In the data rows, 128 means zero.
Here is a table of points, one per row:
[169 102 120 118  83 107 118 148 139 120 187 135  68 114 108  79 192 137
 147 161 112 132 114 116 102 132 137 102  87 128 112 165 109 133 129  89
  88 117 151 138 113]
[123  69 102  93 113 112 139 131 154 145  83 133 159 125 149 161 159 136
  60 136  51 153 131  95 126 144 187 130 149 143  72  89 135 144 148 133
  99 137 133 158  85]
[131 111 183 139 161 139 124 120 104 136 118 156 109 114 180  77 127  68
  68 116 146 118 135 135 118 119  97 129 169 157 131 111 170  75 159 132
 115 189 187  83 140]
[159 110 173 125 149 130  90  75 128  85 211 112  91 109 150 122 107 119
 128  78 157 145 126 107 107 150 117 122 134 117 110 186 126 134 133 130
  86 148 105 134 156]
[ 88  87 100  88 107  93 100 179 132 113 116 133  90  62 129 155 163 128
 154 149 132 208 200 126  84  95 104 176 148 147 134 103 170 148 146  81
 109 150 108 159 122]
[115 191  63  97 154 136 170 130 140  84 132 189 154 195 174 140 153 166
 113 106 146 128 109 106 130 128 110  36 124  93 161 145 151 140  78 155
 148  90 110 112 106]
[155  93 139 149 163 164 172 115  62 117 178 132 141 165  95 140 140 101
  74  77  93 116 121 124 116 133 137  69  94 107 142  97 175  70 161  56
 164 146 122 168 110]
[106  91 132 138 128 103 135 115 174 117 104  94 146 159 110  97 135 141
 104 126 140 111 181  73  80 115 107 152 119 135  81 119 106  66  88 153
 105 116 125 189 148]
[ 59 139  97 107 154 139 134  66 184 140 151 121 116  61  93 143 131  98
  90  94 135 111 125 106 114 178 149  81 140 119 136 122 145 146 167 171
 143 152 106 142 106]
[161  92 119 161 137 146 138 148 163 130  92 154 125  59 143 119  71  98
 119 165 127 160 144 172  98 134 101  87 104  61 114 148 122 168  72 166
 181 176 112 118 115]
[143 152 154 144 129  82 200  84 124 103 119  92 175 132 186 159  97 106
 157  67 100  68 177  93 108 140 137 142 124 138  85 159 123 137 117 103
 122  90 183 132 138]
[ 96 135 202 153 106  75 116 112 126 102 101 166 122 118 128 150 121 121
 167 156 146  98 137 109 119  88 166  64  52 179 182 131 162 106  82  93
 119 142  64 124 165]
[162 150 116 112 126 129 110  78  98 126 123 142 113 161  31 130 160 118
 140 141  97  94 173 197  69 128 153 123 125 123 132 140 151 161 189 133
 123 111 140 101 186]
[170  96  93 142  89 128  81  97 162  76  84 157 158 101 110 142 120 123
 121 102 164 104  78 152 109 123 110 167 119 137 145  93 124 167 123 136
 143 113 121 131 151]
[148 182 126 158 179  99 164 214 152  73 113 108 126 104 113 135 130 170
  96 144  77 166 164 159 114 108  59 115 161 139 144 162  99 157 122 156
 104 156 187 130 170]
[ 90  55 152 152 163 115  74 129 102 138 124 135 130 164 120 101 123 155
 146 175 100 132 102 106  90  94 135  92 122 154 172 144 171 167 169 144
 215  88 136 132 115]
[110 130 166 123 147  95 128  99 149 141 161 127 134 143  24 135 160 108
 150 156 186 149 164 121 161 160  78 122 140  94  90 200 126 137  83 142
 103 101 112 133 121]
[104 151 107 110  93 144  86  75 122  90 104 117  45 128 192 135 105 149
 105 124 147  73 137 148 116 126  57 148 104 131 109 107 101 116 178 119
 103 123 105 112  82]
[112 134 108 203 153 150 143 112  96 170 159 121  74 115 155 119 119 116
 125 136  90 110 130 168 119 150  98 121 130 153  89 129 112  83 101 156
 155 128 159 125 132]
[102 170 120 187 128 158 143  87 185 156 112 124 152 118  41  57  97 155
 121 101 108 130 141 125 147 153 115 161  86 155 132 169 179 158 118  83
 135 154 144 166  89]
[107 143 129  68 143 130 166  91 169 162 142 104 107 134 136 111 137 146
  87  68  94 179 143 122 129  83 109 118 145 124 187 138 149 134 112  75
 155  93  84  46 116]
[164  86 130 130 134 139 118 173 145 178 103  81 118 144 139 126 113 177
 101 155 176 132 111 152 163 130 109 122 117 128 114  62 100 128 102  76
 145 156 153 190 142]
[164 127 127 108 153 173 121 166 184 133 142 120 202 124 130 156 104  82
 139  72 174 132 186 198  77 115 132 112 191 104 116 113 107 111 112 111
 147  81 141 134  97]
[173 115 137  61 136 123 151  75 143 149 127 143 111 166 123  96 130 122
 112 157 111 157  92 127 129 149 117  87 166 176 117 167 157 198 132 147
  80 133  93 141 114]
[166 113 186 116 177 108 145 133 136 140 117 103 172 112 159 103 178 142
 119 148  95 117 112 173 145 237 122 163 186 144 132 119 114 102 163 117
 163  88  86 165 111]
[179 137 125 157 100 144 123 170 127 148 109 152 167 141 165 174 126 144
 182  93 132 124 117 109 121 140 136 150  94 143 150 181 111 116 166 153
  90 129  79 181  31]
[145 128 143 110 118  58 126 164  84 169 120 146 135 143 110 113  88 171
  83 164 173  97 141  63  75 184  95 126 144 157 122 124 129 120 140 157
 136 158 174  59  41]
[180 123  87 101 131 111 190 157  93  92 113 149  93  61 140 132 112 146
 187 143 137 151  90 125 150 136 121 161 140  86 120 145 171 118 150 105
 164  98 121 129 156]
[ 67 120 129 125 132 106 135 117 102  94  98 155 123 153 162 110 110 116
  74  99 170 167 126 146 171 111 146 198 156 132 151 196 177 100 119  97
 116 102 180 143 134]
[136 112 113 139 181 141 139 157  96 158 128 129 191  87 120 193 142 111
 108 127 197 132  90 120  95 171  92 148  75 182 137 162 148 140 152 118
 139 126 134 128 194]
[148 103 177 132 135 214 130 167 115 147 154 149 106 141 163 118 107 139
 107 164 138 108 120 127 126  72  91 145 161 135 144 164 144 193 142 102
  89 101  92 119 126]
[ 85 126 134 125  89 131 158 122 110 102 133 114 122 130  88 139 103 136
 153 123  94 187 107 114 139 140  24  86 142 149 127  68  82  56 155 101
 122 107  54 137 142]
[148  60 132  90 119 108 190 111 100 146  99 127 109 162 101 131 100  67
 162  72 103 100 177 138 163  79 113 143 120 138 159 118  88 141 115 196
 182 183 119  88 130]
[ 85  87 118  83 111 151  81  95 139  91  84 112 154 110 154  98 106 192
 180 124 138 139 174 223 114 184 165 127  94 128 110 125 154 121  87 120
 160 138 132 107 109]
[118 110 182 128 163  86  99 143 194 171 139 188  89 164 134 197  85 163
  98  74  82 152  97 145 176 112 125 106  45 104  68 162  82 111 152 128
 124 114 177 116 128]
[163 153  25 141 112 111 195 130 121 135 138 147 106 143 171  95  51 139
 114 144 123 134 192  96 150 171 159 127 108 156 128 114 142 150 147 116
 120 148 113 179 186]
[123  78 124 128  52 163 109 138 174 148 210 167 121 125 126 148 135 116
  99  88 122 121 170 115 150 169 112 144 115 113 184  97 133 130  87 151
  85 106 144 125 166]
[ 91 133 119 119  95 109 159 133 128 102 165 140 132 175 111 159 100 171
 123 139 114  96  61 192 134 176 129 185 129 124 102 129 100 136 142 146
 189 149  94 102 171]
[ 69 129 108 189 134 163 153 123  75 134  75 141 132 105 115 146 172 109
 165  89 144 174  60 121 121 153 123  84 168 151  79 108  88 155 106 143
  97 165 158 120 147]
[121 127 136 103 144 155 106 152  82 115 167  86  77 105 153 155 134 163
 144  84  91 126 148 121 126 120 202 133 151 160  76 162 128 152 111 160
 170 111 123 164 164]
[ 89 131  82  89 128 163  87 125  99 180 104 121 144 100 127 135 163 187
 122 137 108 114  90 104 170 142 107 119 123 125 194 156 114  99 119  99
 145 128 195 117 144]
[154 148  87 110 114 113 166 181 114 223 117 138  97 117 106 110 160 122
 138  96 198 120 143 162 140 123 135 145  58 198  93 120 162 114 112 141
 121  87 141 105 119]
[151 136  94 151 133 140  72 161 115 126 114 171 197  77 145  66 101 154
 175  97  76 117 115 154 131 111  88 131 104 149 148 157 154 118 129 168
  82 133 101 112 166]
[ 88 127 159 130 146 182 177 138 182 101  90 164  92 144 128  68 141 114
 182 134 102 123  83 113 121  88 155 129 107  97  68  69 188 114 139 158
  82  98 159 128 110]
[109 110  91 122 130 120  80 161  96 117 157  97 168 155 134  86 141  98
 190  77 117 124 100  55 142 120 137 143 174 138 144 130  98 137  88 126
 117 206 149 115 134]
[180 109 136 150  99 158 120  97 133 103 145 231 157 105  77 102 143 140
  92 157 135 136 127  96 159 110 155 188 131 116  74 133  69  90 122  97
 164 105 114  81 123]
[ 97 158  80 123 125 115 128 149  92  96 160 125 141 103 114 123  88  45
  90 198  58 135 105 177 119 122 172 154 140 179 118 155  78  74  78 100
 111 106 142 101  79]
[ 83 135 168 100  82 130 140 125 118 112 181  69 173 140 182 118 146 133
 115 166 140  92 127 158 114 143 127 115  94 106 117  94 126 190 127 141
 104 119 163  77 169]
[143 186  86  86 171 122 101  62 114 142 146 160 125 155 182 152 174  75
 133 155 140 199 124 109 119 120 123 219  81  95 126 107  99 144 126 179
 154 156 141 144 122]
[ 97 181 171 109 106 128 183  82 134 131 162 160 157  83 136 122 137 176
 143 141 154 129 117 161 131  35 121 162 160 188 153  88 108 129 171 175
 149 156 170 191 118]
[133 165 181 112 133 149  95 119  93 144  82 157 123 120 162  96 178 143
 137  95  89 112 143  91  83 145 102 133 135 160 118 116  83 138 100  69
 154 147 108 118 143]
[180 160 163 125  91 170 125 130 122 137  89 108 119 188 105 110  83 124
  73 123 104 190  81 119  78 149 156 132 139 124 199  65 131 148  80 164
  96 105 133 132 177]
[101 104 110 160 164  98 156 186 188 153 158 146 137 124 150 112 148 144
 132 134 130 142 116 148 115 152 215 139 145  96 194 129 132  74 141 139
 108 153  98 121 147]
[117 158 135 154 175  99  91 174 151 157 121 108 123 195 139 101 143  69
 208 123  93 148 152 151 154 171  82 183  93 115 142  83 133 169 155  83
 128 114 123 102 108]
[149 134 150  95  89 178 172  93 153 151 134  85 128 125 131 181 109 103
 197 171 128 165 101  99  51 142 152 112 106  91 134 144 139  80 164 107
  95 159 174  75 139]
[ 99 111  85 156  97 107 120 178 155 120 115 133 144 208 126 113 135 133
 135 120 179 120 116 137 131 116 138 132 191 126 117 166 150  87 228 148
 115 165 109  83 168]
[119 136 102 145 138 108  95 130 119 118  78 150  39 147 111 213 164  74
 112 145 114  63 115 154  92 147 126 136 158 110 168 129 139 139 106 126
  74  93 112 171 140]
[134  97 138 180 175 137 138 111  90 118 120  58 105  93  83 165  80 190
 131  97 152 151 125 106 145 113 176 156 143 139 150  82 121 138 111 152
  58  43  94  52  86]
[154  98 119  63 172  75  74 116 149 109 156  91 158 134 129 123  82 125
 145 161 118 104  70  90 161 103 100 114 123 143  71  89 194  96  88 143
 119 103 110 133 171]
[166 144 155  87  93 143 121 148 189  67 116 128  78 104  86 160 122 117
 156 113 106  73 107  88 149 145 143 113 175 164 157 149 114 123 128 139
 179 127 218 146 104]
[ 51 124 180  87  88 194 154 161  93 148 124 132 116 138 133 103  59  77
 143 166 161  92 144 108 175 168 134 114 135  96 157 154 104 153 122 129
 105 105 109 189 109]
[104 157 174 127  97 153 114 152  78 141 129 144 172 104 113 220 142 151
 101 147  55 104 179 110 174 131 109 164 152  67 105  91 227 126 107 152
 124 190 115 100  89]
[133 153 141 155 209 107 117  72 112 104 170 165 107 129 116 119 125 185
 186 167 156 106 188 116 128 140 154 113 146  97 186  71  98  95 122 149
 112 142 161 132 127]
[135 118 110 135  85 117 142 114 123 197 161  97 149 168 112 138  98 133
 150 167 108 115  98 122  60  54 115 151 130  88 151 154 122 111 105 117
 151 102 104 180 112]
There is one direction along which these points spread out most. How many in every 100 of the points above lie lower along it than each point below? Round to a whole number. More than half of the points above lie lower than the first one.
[120 119 115 134 143 155  97 122  93 124 116  79 103 160 129 109 144 171
  95 115 149 120 128 129  96  83 117 118 138  49  92 171 154  90  98 160
 134 146 109 170 135] 59
[147 190 184  93 118  50 126 170  97 125 112 117 116 108 108  89 152 109
 114  86 168 146  84 183 150 121 182 142 113 116 132 131 108 132 102 153
 114 179  90 160 114] 34
[127  98 144 200  99 134  98 106 128  90 152  98 143 165 176 164 165  97
 117 164 136 199 165 129 173 112 141 105 118 214 134 144 118 125 121 191
 178 109 128 128 107] 50
[ 88 131 103 176 168  76 123 140 168 161 136 160 126  95 128 149 104 124
 135 142 158  96 101  93 100  95 171 161 166 123  97 100  97 210 107  72
 168 141  92 117 121] 34
[119  95 124  79 166 132 110 120  65 117 104 179 181 146 109 129 119 121
 131 140 135 135 169 144 155 110 152  57 118 108 106 109  56 144 184 103
  71 100 157 156 132] 56
[156 188 115 137  96 160  86 157 136 108 129 132 102 160 132 151 108 120
 159 131 194 168 138 126 165 158 156 115 164 142  95  89 177 120 118  88
 197 134 136 123 116] 41
[161 198 111 169  87  97  61  99 140 180 112  92 143  91 134 122  66  86
 105 104 129 139 127 163 182  97 150  74 151  99 124 136 134 133 190  90
 128 134 148 144 129] 47
[173 103 104 145 141 118 152  47 151 177  83  94 118 113 146 143 186 109
 135 172 130  75 118 142 214 108 107  92 163  99 169 140 130 103  95 126
 101 115 145 115 141] 63
[ 95 136 156 152  90  84 132 143 107 111  77  83 140  79 124  83 143  98
  92 123 129 149 131  53 130 140 134 135  91  45 142 143  94 125 182 159
 180  61 130 115 143] 53
[137 160 100 117 109 139 110 161 136 109 201 100 131  90 117 103 173 104
 108 131 132  85 135 125 136  77 120  83  85 120 118  78 121 133 142 178
 141  70 111 124  96] 69
[154 102  90 166 139 125 168 125 126  20 149  78 154 148 107 132 161 131
 118 124 154 120  99 158 154 120 129 149  68 112 162 125 123 181 133  78
 107 201 151 128  54] 44
[148 130 148 180  54 101 155 111 125 152 149 140 123 145 165 118 184 173
 132 113 133 118 136 138 125 119 134  71 168 105  90 132 114 150 110  87
 111 124  94 111 137] 64
[128 175 132 105 184 211 113 160 161 108  73  63 133 129 121 130 146 135
 107 186 127  99 157  81 153  96 166 151  90 166 114 152  84  97 154 123
 149 185  54 100 168] 44
